128 stands for zero in the data rows.
What is the hidden score of each row? Scores go from 0 to 20, and 10 is about the middle. The score is a weighted sum of the row's numbers plus the product of two more (or one squared), each taken from its middle value.
[130, 152, 147, 137, 153, 141, 124, 149, 137, 148, 154, 139, 153, 137, 123, 146, 134, 119, 131,
 110, 123, 135, 149, 116] 9
[160, 129, 136, 129, 133, 115, 127, 146, 137, 118, 142, 151, 131, 137, 148, 134, 99, 156, 140,
 143, 109, 134, 141, 118] 10
[124, 105, 109, 118, 108, 116, 124, 108, 123, 110, 104, 122, 101, 114, 121, 108, 129, 152, 114,
 149, 135, 121, 111, 150] 7
[120, 131, 120, 134, 131, 127, 122, 128, 131, 135, 135, 125, 127, 119, 117, 127, 145, 116, 124,
 127, 132, 126, 138, 140] 7
[131, 135, 42, 213, 165, 49, 81, 124, 211, 113, 78, 163, 122, 27, 81, 72, 211, 126, 38,
 150, 101, 162, 162, 184] 6
[99, 93, 101, 110, 88, 133, 126, 88, 109, 106, 92, 96, 87, 103, 111, 96, 158, 133, 97,
 148, 162, 106, 87, 166] 11
[106, 102, 106, 114, 95, 122, 123, 87, 116, 101, 94, 106, 92, 107, 112, 103, 142, 147, 104,
 161, 163, 121, 101, 161] 7
[114, 83, 96, 115, 89, 109, 122, 88, 112, 92, 80, 120, 83, 102, 111, 94, 130, 153, 97,
 164, 147, 116, 95, 167] 9
[96, 101, 169, 68, 102, 183, 160, 110, 75, 139, 144, 88, 118, 175, 144, 137, 101, 105, 168,
 114, 160, 101, 96, 101] 7
[151, 123, 139, 129, 137, 123, 133, 140, 133, 119, 146, 144, 136, 138, 141, 139, 115, 143, 140,
 135, 113, 140, 125, 120] 9
[137, 138, 132, 133, 139, 128, 134, 137, 133, 133, 149, 136, 138, 129, 131, 136, 126, 124, 145,
 121, 113, 134, 150, 117] 9
[150, 164, 150, 143, 165, 147, 134, 165, 142, 154, 170, 141, 175, 153, 147, 171, 126, 102, 161,
 94, 105, 150, 164, 84] 12
[84, 86, 111, 112, 88, 140, 139, 81, 103, 113, 95, 88, 90, 115, 99, 95, 159, 115, 103,
 135, 170, 116, 84, 164] 7
[117, 143, 139, 140, 150, 144, 130, 142, 138, 151, 149, 123, 155, 133, 116, 143, 150, 98, 146,
 100, 131, 138, 142, 109] 8
[168, 161, 141, 157, 162, 114, 129, 166, 152, 143, 159, 163, 161, 146, 145, 154, 109, 137, 141,
 114, 91, 140, 164, 110] 11
[92, 114, 151, 78, 102, 183, 151, 108, 76, 132, 140, 87, 114, 167, 139, 131, 111, 107, 161,
 107, 168, 110, 98, 105] 10
[162, 147, 136, 129, 144, 123, 124, 150, 135, 131, 149, 149, 139, 140, 145, 152, 94, 144, 143,
 130, 109, 141, 141, 107] 16
[123, 107, 119, 112, 106, 118, 120, 103, 116, 97, 100, 125, 99, 118, 124, 107, 115, 154, 112,
 151, 134, 116, 98, 153] 18
[140, 134, 121, 135, 137, 121, 136, 138, 132, 122, 133, 138, 132, 136, 133, 126, 126, 132, 131,
 117, 125, 135, 126, 125] 11
[120, 86, 119, 115, 103, 117, 130, 100, 115, 93, 93, 124, 91, 120, 119, 106, 117, 152, 117,
 151, 135, 114, 103, 152] 16
[144, 139, 29, 223, 163, 34, 73, 132, 223, 107, 65, 176, 125, 19, 74, 74, 221, 128, 33,
 156, 96, 168, 177, 223] 6
[109, 137, 119, 136, 138, 140, 125, 129, 135, 147, 137, 121, 139, 122, 115, 121, 153, 107, 124,
 115, 136, 130, 137, 115] 9
[89, 95, 101, 113, 90, 127, 121, 83, 113, 104, 94, 98, 85, 113, 99, 94, 147, 141, 102,
 155, 152, 108, 92, 174] 5
[122, 121, 121, 131, 121, 130, 129, 122, 129, 117, 115, 120, 118, 109, 122, 112, 144, 127, 128,
 138, 132, 122, 122, 140] 12
[85, 125, 163, 82, 109, 178, 152, 108, 80, 140, 149, 81, 125, 164, 127, 138, 132, 94, 157,
 106, 169, 110, 100, 105] 10
[138, 169, 158, 138, 165, 150, 138, 165, 139, 177, 181, 131, 180, 151, 141, 163, 143, 76, 154,
 83, 117, 142, 159, 78] 17
[150, 128, 143, 136, 135, 110, 118, 145, 138, 120, 135, 147, 124, 135, 138, 138, 113, 152, 133,
 133, 105, 130, 144, 120] 8
[96, 94, 99, 115, 91, 128, 128, 81, 107, 102, 80, 95, 89, 100, 97, 98, 149, 136, 101,
 149, 159, 104, 93, 168] 10
[130, 145, 134, 136, 133, 138, 123, 139, 129, 138, 141, 131, 140, 139, 121, 141, 129, 120, 133,
 118, 121, 136, 135, 120] 10
[124, 130, 121, 134, 129, 127, 127, 121, 132, 127, 128, 120, 127, 120, 125, 120, 142, 116, 120,
 131, 128, 136, 123, 129] 16
[160, 116, 135, 132, 132, 108, 124, 141, 137, 110, 134, 152, 133, 127, 145, 131, 101, 158, 135,
 144, 105, 130, 132, 121] 8
[77, 107, 131, 97, 104, 169, 147, 96, 89, 139, 129, 77, 121, 137, 112, 124, 163, 89, 131,
 112, 165, 116, 107, 131] 6
[158, 134, 126, 128, 128, 111, 129, 142, 137, 111, 132, 152, 128, 126, 154, 126, 97, 155, 136,
 140, 112, 129, 129, 110] 16
[131, 130, 123, 128, 123, 128, 121, 124, 127, 124, 127, 131, 119, 133, 125, 132, 131, 130, 123,
 127, 123, 130, 126, 138] 10
[73, 115, 105, 105, 95, 153, 136, 84, 101, 125, 109, 78, 108, 125, 101, 110, 162, 101, 105,
 143, 170, 106, 93, 150] 12
[156, 125, 138, 134, 129, 114, 116, 139, 134, 114, 130, 150, 127, 131, 140, 124, 100, 160, 138,
 141, 115, 135, 126, 123] 8
[120, 144, 133, 135, 145, 131, 129, 136, 138, 154, 141, 123, 151, 134, 133, 140, 145, 108, 132,
 115, 131, 140, 140, 113] 16
[149, 139, 148, 137, 147, 132, 136, 150, 136, 145, 146, 143, 142, 150, 147, 146, 109, 139, 147,
 116, 112, 138, 146, 106] 14
[87, 94, 95, 112, 89, 134, 123, 82, 111, 108, 96, 94, 81, 112, 99, 95, 160, 117, 90,
 147, 163, 102, 94, 162] 13
[103, 98, 112, 109, 92, 117, 121, 86, 107, 104, 94, 105, 81, 110, 115, 90, 142, 146, 97,
 149, 153, 111, 85, 160] 9
[114, 106, 158, 72, 88, 178, 139, 111, 75, 130, 145, 97, 114, 168, 145, 135, 98, 129, 182,
 120, 160, 102, 93, 116] 12
[158, 124, 139, 124, 119, 100, 125, 136, 134, 109, 117, 151, 117, 123, 147, 129, 93, 170, 124,
 147, 110, 129, 124, 135] 12
[132, 158, 149, 136, 156, 141, 132, 151, 137, 163, 159, 131, 160, 148, 132, 153, 129, 94, 152,
 96, 122, 129, 155, 96] 8
[159, 152, 151, 145, 154, 131, 135, 165, 139, 153, 165, 149, 155, 149, 142, 155, 112, 125, 154,
 97, 106, 133, 161, 93] 17
[181, 135, 112, 170, 147, 71, 97, 153, 174, 99, 113, 182, 132, 91, 132, 113, 113, 168, 103,
 154, 89, 157, 159, 136] 12
[121, 140, 135, 141, 138, 134, 132, 132, 134, 147, 123, 126, 131, 126, 117, 128, 147, 118, 132,
 123, 134, 127, 137, 131] 19
[123, 155, 137, 132, 152, 141, 137, 145, 132, 152, 144, 124, 153, 136, 116, 148, 139, 88, 128,
 102, 130, 133, 157, 111] 13
[140, 128, 131, 130, 135, 114, 132, 140, 135, 136, 127, 141, 137, 130, 139, 131, 119, 128, 131,
 133, 114, 137, 142, 118] 10
[117, 104, 115, 112, 106, 127, 128, 109, 117, 115, 115, 115, 97, 118, 126, 110, 126, 143, 105,
 145, 139, 119, 107, 150] 8
[153, 158, 153, 136, 160, 138, 130, 161, 138, 147, 166, 147, 168, 152, 143, 152, 111, 116, 157,
 120, 100, 139, 150, 98] 11
[76, 106, 105, 109, 102, 148, 125, 84, 106, 122, 105, 86, 91, 103, 103, 104, 160, 114, 107,
 137, 170, 116, 92, 159] 6
[148, 119, 139, 128, 128, 127, 121, 138, 129, 120, 134, 142, 123, 130, 140, 122, 103, 138, 131,
 141, 120, 132, 130, 128] 7
[137, 132, 136, 139, 136, 130, 139, 139, 133, 125, 140, 134, 139, 136, 132, 123, 128, 131, 134,
 121, 113, 130, 133, 123] 11
[121, 104, 121, 117, 106, 121, 120, 110, 118, 109, 108, 124, 104, 109, 126, 119, 130, 143, 120,
 144, 140, 126, 112, 141] 7
[161, 125, 138, 129, 130, 112, 125, 147, 135, 117, 135, 156, 137, 130, 149, 145, 97, 157, 135,
 127, 95, 134, 127, 112] 12
[136, 158, 148, 138, 152, 134, 135, 150, 132, 152, 153, 137, 160, 147, 134, 149, 120, 112, 145,
 109, 123, 135, 149, 100] 10
[115, 101, 97, 115, 100, 117, 126, 90, 118, 101, 88, 111, 90, 104, 114, 94, 132, 151, 98,
 155, 148, 114, 96, 163] 13
[74, 104, 127, 93, 106, 173, 148, 92, 91, 138, 124, 76, 111, 149, 105, 130, 154, 89, 126,
 113, 178, 108, 104, 123] 8
[119, 105, 119, 121, 111, 128, 131, 107, 113, 109, 120, 118, 109, 122, 126, 117, 125, 140, 123,
 141, 132, 116, 112, 154] 5
[94, 117, 157, 84, 103, 184, 159, 109, 76, 145, 143, 77, 127, 175, 142, 147, 120, 99, 161,
 105, 160, 104, 99, 100] 11
[122, 110, 108, 116, 104, 122, 125, 109, 125, 113, 106, 118, 98, 112, 125, 112, 120, 147, 114,
 149, 134, 124, 106, 150] 11
[175, 138, 134, 151, 154, 97, 111, 160, 159, 126, 126, 177, 145, 118, 146, 137, 98, 149, 119,
 133, 78, 145, 151, 117] 14
[190, 128, 115, 160, 144, 69, 101, 159, 171, 96, 115, 190, 128, 101, 151, 120, 101, 176, 120,
 163, 74, 151, 160, 135] 10
[110, 101, 158, 68, 92, 163, 152, 109, 73, 119, 135, 91, 105, 170, 135, 135, 80, 139, 178,
 126, 154, 104, 84, 107] 16
[137, 124, 30, 213, 151, 41, 85, 124, 210, 93, 71, 170, 112, 19, 78, 73, 206, 145, 35,
 165, 102, 153, 158, 210] 5
[151, 158, 151, 137, 149, 134, 128, 163, 141, 145, 162, 150, 163, 147, 149, 161, 109, 121, 156,
 101, 104, 138, 163, 90] 11
[119, 101, 118, 117, 101, 125, 124, 107, 118, 105, 103, 123, 91, 119, 122, 110, 129, 143, 124,
 151, 133, 130, 99, 151] 12
[93, 87, 105, 113, 89, 126, 125, 81, 114, 109, 87, 100, 87, 113, 106, 91, 144, 140, 105,
 149, 159, 105, 93, 163] 3
[109, 92, 102, 113, 95, 123, 116, 88, 117, 114, 90, 107, 92, 99, 101, 98, 148, 138, 99,
 164, 147, 118, 98, 162] 7
[142, 146, 144, 134, 148, 127, 134, 148, 132, 135, 147, 139, 139, 134, 141, 146, 123, 125, 139,
 117, 123, 131, 143, 118] 11
[185, 133, 120, 158, 151, 79, 103, 155, 167, 115, 124, 184, 142, 102, 143, 126, 100, 176, 119,
 147, 81, 149, 162, 128] 7
[135, 148, 138, 140, 153, 131, 129, 149, 137, 147, 143, 136, 153, 133, 135, 146, 133, 114, 141,
 115, 119, 139, 145, 111] 11
[125, 119, 120, 119, 110, 124, 127, 112, 115, 116, 118, 122, 112, 116, 125, 114, 129, 149, 118,
 142, 140, 114, 115, 146] 13
[125, 150, 140, 134, 144, 128, 121, 138, 131, 141, 137, 135, 145, 135, 134, 139, 137, 120, 138,
 116, 120, 131, 137, 126] 9
[129, 123, 112, 126, 126, 123, 122, 120, 132, 128, 110, 127, 126, 128, 122, 124, 130, 137, 116,
 132, 135, 132, 131, 147] 5
[115, 86, 160, 64, 78, 162, 149, 103, 66, 115, 147, 95, 102, 180, 152, 135, 74, 154, 168,
 139, 155, 96, 82, 115] 6
[139, 136, 134, 135, 141, 123, 125, 142, 139, 124, 139, 144, 142, 131, 141, 135, 111, 137, 134,
 128, 120, 140, 146, 112] 7
[124, 110, 129, 121, 116, 125, 127, 110, 125, 107, 98, 124, 111, 117, 124, 107, 131, 136, 115,
 140, 138, 121, 121, 145] 9
[118, 135, 132, 132, 138, 129, 140, 126, 131, 138, 133, 122, 135, 123, 118, 123, 145, 109, 129,
 119, 133, 127, 136, 132] 8
[83, 93, 105, 109, 96, 142, 131, 86, 103, 123, 104, 89, 88, 124, 106, 99, 159, 115, 106,
 140, 171, 104, 101, 166] 4
[113, 92, 104, 111, 96, 119, 123, 92, 115, 98, 93, 115, 81, 109, 120, 90, 132, 151, 100,
 161, 150, 117, 94, 167] 7
[141, 163, 151, 141, 163, 141, 140, 161, 137, 163, 166, 141, 166, 159, 149, 164, 129, 99, 159,
 91, 110, 141, 164, 83] 12
[160, 167, 151, 144, 165, 130, 134, 166, 145, 145, 163, 154, 168, 154, 141, 162, 113, 121, 152,
 107, 103, 149, 155, 97] 13
[158, 142, 144, 133, 149, 119, 133, 164, 141, 128, 156, 158, 152, 146, 144, 156, 94, 131, 162,
 109, 104, 144, 150, 108] 9
[130, 131, 121, 129, 127, 123, 121, 122, 129, 132, 127, 130, 125, 111, 124, 122, 130, 137, 120,
 140, 130, 130, 133, 128] 9
[173, 150, 138, 152, 151, 100, 114, 161, 157, 118, 139, 171, 146, 133, 137, 139, 100, 155, 137,
 128, 91, 149, 153, 115] 13
[155, 157, 146, 147, 164, 128, 124, 169, 142, 142, 167, 153, 164, 144, 147, 156, 111, 123, 156,
 105, 106, 136, 159, 91] 9
[117, 102, 113, 118, 103, 127, 124, 107, 119, 106, 104, 117, 101, 120, 119, 110, 126, 140, 110,
 144, 132, 121, 110, 152] 11
[135, 140, 137, 130, 138, 130, 128, 143, 129, 129, 136, 138, 132, 136, 137, 144, 124, 129, 143,
 115, 116, 127, 137, 117] 9
[90, 83, 102, 107, 90, 127, 128, 82, 110, 108, 95, 97, 80, 101, 109, 103, 144, 136, 104,
 152, 150, 107, 92, 158] 8
[123, 142, 131, 134, 137, 130, 133, 142, 138, 135, 143, 135, 144, 133, 135, 134, 125, 119, 136,
 124, 129, 137, 139, 115] 11
[137, 137, 127, 132, 136, 131, 133, 139, 131, 136, 127, 135, 141, 136, 135, 138, 123, 116, 133,
 116, 120, 132, 140, 114] 12
[148, 197, 48, 255, 222, 39, 78, 169, 249, 149, 110, 189, 173, 27, 74, 100, 241, 96, 30,
 117, 80, 187, 225, 170] 9
[125, 133, 122, 131, 133, 123, 125, 122, 130, 125, 125, 126, 127, 119, 126, 126, 144, 126, 121,
 133, 131, 129, 132, 135] 8
[117, 120, 122, 123, 120, 130, 129, 119, 118, 125, 117, 121, 104, 125, 129, 122, 131, 131, 125,
 127, 136, 121, 124, 139] 7
[120, 145, 133, 140, 142, 138, 131, 137, 136, 143, 139, 127, 135, 121, 116, 133, 145, 104, 125,
 112, 131, 136, 139, 121] 11
[101, 102, 102, 108, 93, 118, 117, 83, 113, 104, 81, 104, 86, 104, 115, 95, 145, 144, 95,
 162, 161, 104, 95, 162] 8
[125, 132, 128, 136, 134, 130, 129, 134, 136, 135, 133, 127, 132, 125, 131, 133, 142, 117, 132,
 118, 130, 134, 131, 127] 12
[144, 144, 131, 131, 135, 123, 128, 145, 133, 132, 143, 142, 140, 130, 127, 142, 119, 138, 136,
 114, 109, 128, 130, 123] 11
[87, 105, 98, 108, 92, 139, 123, 83, 107, 109, 89, 92, 98, 113, 100, 96, 156, 126, 100,
 148, 165, 101, 109, 168] 4
[91, 113, 163, 87, 107, 176, 153, 108, 80, 138, 145, 81, 124, 165, 136, 149, 123, 102, 164,
 115, 161, 112, 91, 111] 8
[143, 138, 134, 138, 139, 126, 121, 139, 134, 134, 134, 136, 140, 130, 130, 131, 114, 126, 131,
 133, 120, 137, 143, 125] 8
[130, 156, 149, 131, 157, 149, 137, 156, 135, 165, 158, 129, 159, 140, 134, 157, 128, 107, 147,
 100, 123, 132, 155, 88] 16
[123, 115, 116, 122, 110, 121, 132, 110, 121, 117, 122, 121, 110, 123, 116, 116, 130, 141, 115,
 136, 137, 123, 109, 144] 9
[117, 94, 104, 115, 101, 124, 132, 100, 116, 103, 102, 121, 92, 116, 120, 106, 132, 142, 103,
 159, 142, 115, 102, 147] 13
[153, 127, 126, 132, 122, 115, 122, 131, 130, 115, 114, 142, 123, 120, 140, 132, 107, 165, 115,
 149, 112, 131, 129, 129] 12
[155, 160, 151, 148, 162, 122, 123, 173, 150, 152, 160, 158, 167, 140, 153, 153, 106, 120, 151,
 98, 87, 141, 160, 96] 11
[103, 98, 106, 114, 96, 126, 126, 85, 112, 114, 84, 99, 92, 105, 109, 89, 153, 136, 95,
 148, 157, 111, 98, 165] 8
[159, 130, 133, 137, 130, 107, 120, 143, 135, 123, 137, 149, 134, 134, 144, 135, 99, 161, 142,
 134, 107, 134, 122, 121] 12
[119, 132, 119, 136, 135, 132, 123, 126, 135, 135, 129, 126, 133, 120, 125, 124, 141, 124, 117,
 126, 127, 128, 138, 127] 7
[116, 109, 112, 125, 110, 124, 129, 112, 121, 115, 125, 123, 105, 118, 127, 115, 125, 133, 119,
 151, 136, 129, 106, 151] 8
[163, 154, 146, 149, 158, 117, 124, 170, 147, 137, 154, 163, 159, 143, 142, 146, 101, 134, 152,
 110, 89, 140, 164, 101] 9
[71, 115, 146, 101, 114, 182, 156, 99, 87, 160, 129, 78, 126, 161, 120, 133, 154, 71, 145,
 95, 171, 109, 100, 116] 5
[154, 133, 147, 126, 140, 118, 123, 144, 136, 125, 134, 151, 137, 139, 152, 139, 105, 136, 137,
 131, 104, 134, 134, 118] 12
[134, 154, 147, 138, 146, 142, 141, 149, 133, 151, 160, 134, 160, 148, 140, 146, 125, 105, 150,
 97, 115, 130, 144, 107] 11
[81, 117, 146, 87, 107, 178, 149, 103, 85, 146, 138, 77, 125, 154, 123, 131, 134, 91, 142,
 103, 165, 97, 93, 111] 9
[117, 150, 135, 141, 150, 143, 136, 137, 133, 157, 150, 123, 152, 142, 117, 136, 158, 96, 133,
 102, 145, 135, 143, 122] 17
[152, 127, 140, 126, 134, 117, 123, 143, 137, 117, 137, 149, 135, 131, 138, 135, 101, 144, 137,
 121, 114, 135, 137, 121] 8
[123, 129, 128, 131, 129, 133, 120, 123, 132, 128, 121, 120, 123, 114, 120, 122, 149, 119, 126,
 130, 139, 121, 130, 140] 9
[127, 112, 112, 119, 113, 117, 121, 110, 125, 110, 106, 121, 115, 120, 127, 110, 131, 144, 109,
 152, 132, 127, 106, 151] 9
[116, 96, 109, 109, 92, 119, 128, 98, 111, 106, 93, 112, 97, 114, 120, 103, 119, 149, 108,
 153, 143, 123, 99, 154] 9
[116, 138, 134, 138, 134, 136, 131, 135, 131, 127, 128, 120, 142, 139, 124, 136, 149, 110, 130,
 116, 126, 129, 134, 128] 10
[102, 89, 98, 107, 88, 126, 128, 84, 105, 99, 86, 98, 84, 106, 118, 85, 138, 152, 96,
 157, 153, 106, 85, 167] 8
[123, 85, 164, 62, 79, 160, 152, 109, 71, 106, 131, 105, 93, 169, 151, 134, 76, 160, 166,
 140, 150, 101, 77, 118] 9
[131, 139, 131, 128, 147, 139, 136, 139, 132, 149, 137, 133, 140, 131, 129, 143, 130, 118, 129,
 118, 122, 133, 143, 119] 8
[120, 90, 104, 109, 89, 117, 123, 91, 119, 103, 87, 112, 87, 102, 123, 86, 142, 145, 99,
 155, 150, 119, 97, 167] 11
[141, 126, 125, 133, 134, 115, 121, 139, 133, 129, 125, 137, 135, 130, 136, 128, 121, 144, 127,
 121, 121, 132, 130, 119] 14
[107, 92, 162, 62, 80, 174, 148, 103, 70, 110, 150, 92, 102, 182, 144, 144, 87, 141, 168,
 133, 160, 92, 82, 107] 9
[124, 173, 154, 138, 163, 151, 135, 165, 134, 158, 167, 131, 175, 155, 145, 161, 128, 82, 156,
 92, 117, 144, 154, 85] 13
[134, 141, 132, 138, 142, 130, 132, 136, 138, 126, 134, 135, 136, 129, 127, 127, 133, 118, 128,
 120, 117, 137, 147, 122] 17
[131, 178, 164, 142, 179, 154, 139, 168, 142, 175, 174, 137, 184, 157, 134, 175, 141, 84, 151,
 81, 111, 145, 172, 78] 10
[119, 137, 121, 137, 136, 131, 125, 128, 132, 132, 123, 127, 135, 124, 119, 122, 144, 113, 121,
 124, 135, 132, 129, 127] 9
[129, 154, 137, 142, 153, 139, 143, 147, 140, 151, 149, 135, 155, 146, 134, 153, 137, 104, 143,
 98, 128, 143, 153, 108] 10
[107, 95, 99, 117, 89, 117, 126, 86, 114, 102, 88, 107, 87, 106, 107, 91, 133, 151, 96,
 162, 154, 113, 89, 162] 10
[124, 150, 140, 143, 156, 138, 127, 144, 138, 160, 146, 132, 150, 132, 127, 145, 146, 94, 140,
 98, 116, 139, 150, 114] 7
[139, 147, 133, 140, 141, 129, 121, 139, 139, 133, 136, 139, 147, 135, 142, 135, 121, 119, 142,
 123, 117, 139, 136, 111] 14
[145, 133, 141, 134, 133, 124, 125, 143, 129, 124, 126, 142, 141, 134, 141, 126, 118, 145, 140,
 120, 109, 130, 125, 114] 14
[169, 144, 153, 134, 145, 114, 127, 157, 141, 125, 145, 161, 144, 153, 161, 152, 90, 153, 157,
 128, 91, 140, 150, 100] 12
[116, 80, 105, 108, 85, 118, 141, 88, 112, 95, 86, 111, 85, 103, 124, 96, 129, 161, 91,
 163, 145, 108, 91, 167] 10
[80, 122, 156, 89, 113, 183, 144, 105, 85, 153, 143, 74, 121, 158, 124, 137, 144, 77, 153,
 102, 175, 108, 100, 109] 8
[132, 136, 133, 127, 141, 139, 128, 137, 132, 148, 143, 132, 140, 143, 128, 141, 133, 112, 139,
 110, 129, 130, 137, 110] 7
[120, 99, 114, 115, 102, 121, 134, 109, 116, 103, 102, 118, 106, 124, 124, 126, 122, 138, 114,
 150, 146, 125, 110, 157] 7
[130, 143, 133, 140, 143, 128, 127, 141, 135, 141, 146, 132, 138, 135, 129, 145, 137, 119, 135,
 116, 129, 133, 147, 119] 11
[161, 129, 131, 133, 122, 108, 125, 136, 137, 103, 130, 153, 128, 122, 146, 131, 97, 166, 132,
 146, 111, 129, 133, 127] 12
[122, 141, 139, 131, 144, 139, 118, 140, 129, 157, 143, 126, 142, 132, 128, 146, 141, 110, 137,
 113, 121, 132, 137, 114] 11
[129, 156, 148, 141, 147, 130, 132, 146, 142, 161, 146, 131, 155, 143, 129, 149, 140, 94, 135,
 109, 125, 138, 157, 107] 13
[122, 113, 123, 126, 116, 123, 127, 119, 124, 120, 121, 121, 111, 124, 123, 122, 135, 130, 122,
 141, 135, 122, 124, 135] 8
[149, 112, 125, 130, 121, 118, 127, 129, 134, 111, 126, 140, 125, 120, 123, 123, 103, 158, 128,
 146, 112, 134, 129, 130] 10
[128, 118, 117, 133, 121, 116, 127, 118, 132, 129, 112, 127, 114, 113, 121, 115, 130, 133, 116,
 132, 130, 139, 129, 150] 7
[129, 129, 124, 129, 136, 122, 129, 126, 137, 132, 121, 129, 123, 121, 127, 121, 137, 124, 123,
 122, 135, 135, 130, 134] 8
[115, 117, 126, 122, 117, 132, 125, 116, 117, 130, 122, 114, 125, 124, 121, 120, 138, 119, 128,
 134, 139, 124, 123, 130] 7
[126, 144, 133, 139, 145, 133, 138, 141, 134, 146, 142, 124, 152, 134, 129, 140, 140, 112, 127,
 115, 130, 133, 149, 123] 17
[152, 112, 131, 131, 119, 106, 118, 133, 133, 104, 113, 153, 117, 132, 147, 116, 103, 161, 120,
 151, 99, 126, 121, 125] 12
[97, 94, 125, 103, 96, 142, 138, 92, 104, 122, 97, 99, 93, 128, 123, 98, 139, 130, 118,
 142, 153, 105, 101, 148] 8
[134, 142, 137, 138, 147, 126, 140, 143, 139, 150, 141, 136, 141, 134, 131, 143, 132, 124, 130,
 117, 113, 124, 141, 125] 15
[121, 88, 173, 65, 78, 170, 153, 107, 71, 106, 127, 101, 106, 175, 152, 138, 71, 163, 171,
 140, 148, 96, 72, 106] 10
[119, 140, 123, 138, 142, 135, 125, 134, 134, 137, 131, 123, 137, 118, 121, 128, 147, 112, 119,
 117, 129, 133, 139, 123] 9
[153, 160, 143, 158, 162, 118, 119, 168, 153, 146, 143, 162, 164, 137, 145, 150, 111, 127, 148,
 105, 103, 141, 162, 107] 13
[147, 142, 136, 129, 141, 129, 132, 143, 133, 139, 133, 136, 141, 135, 133, 142, 111, 123, 144,
 114, 123, 126, 143, 118] 10
[128, 131, 131, 136, 138, 128, 129, 132, 137, 129, 137, 132, 135, 128, 134, 132, 129, 123, 132,
 124, 121, 125, 135, 133] 6
[154, 132, 137, 136, 136, 113, 119, 144, 136, 111, 129, 152, 133, 131, 145, 133, 91, 155, 133,
 131, 101, 139, 135, 121] 16
[114, 86, 106, 118, 89, 116, 126, 94, 111, 90, 83, 114, 83, 102, 124, 99, 130, 153, 107,
 163, 147, 123, 95, 155] 11
[121, 132, 127, 137, 129, 121, 123, 129, 131, 131, 129, 134, 134, 123, 117, 133, 134, 120, 120,
 120, 129, 129, 129, 128] 7
[147, 127, 129, 127, 125, 122, 132, 139, 132, 120, 137, 143, 127, 137, 136, 130, 105, 150, 134,
 130, 119, 129, 125, 123] 10
[126, 120, 112, 123, 116, 119, 126, 115, 121, 112, 120, 119, 108, 106, 124, 116, 125, 136, 109,
 141, 144, 123, 118, 146] 11
[128, 136, 138, 128, 138, 132, 125, 137, 131, 146, 141, 128, 140, 135, 143, 139, 129, 124, 134,
 125, 119, 128, 140, 122] 16
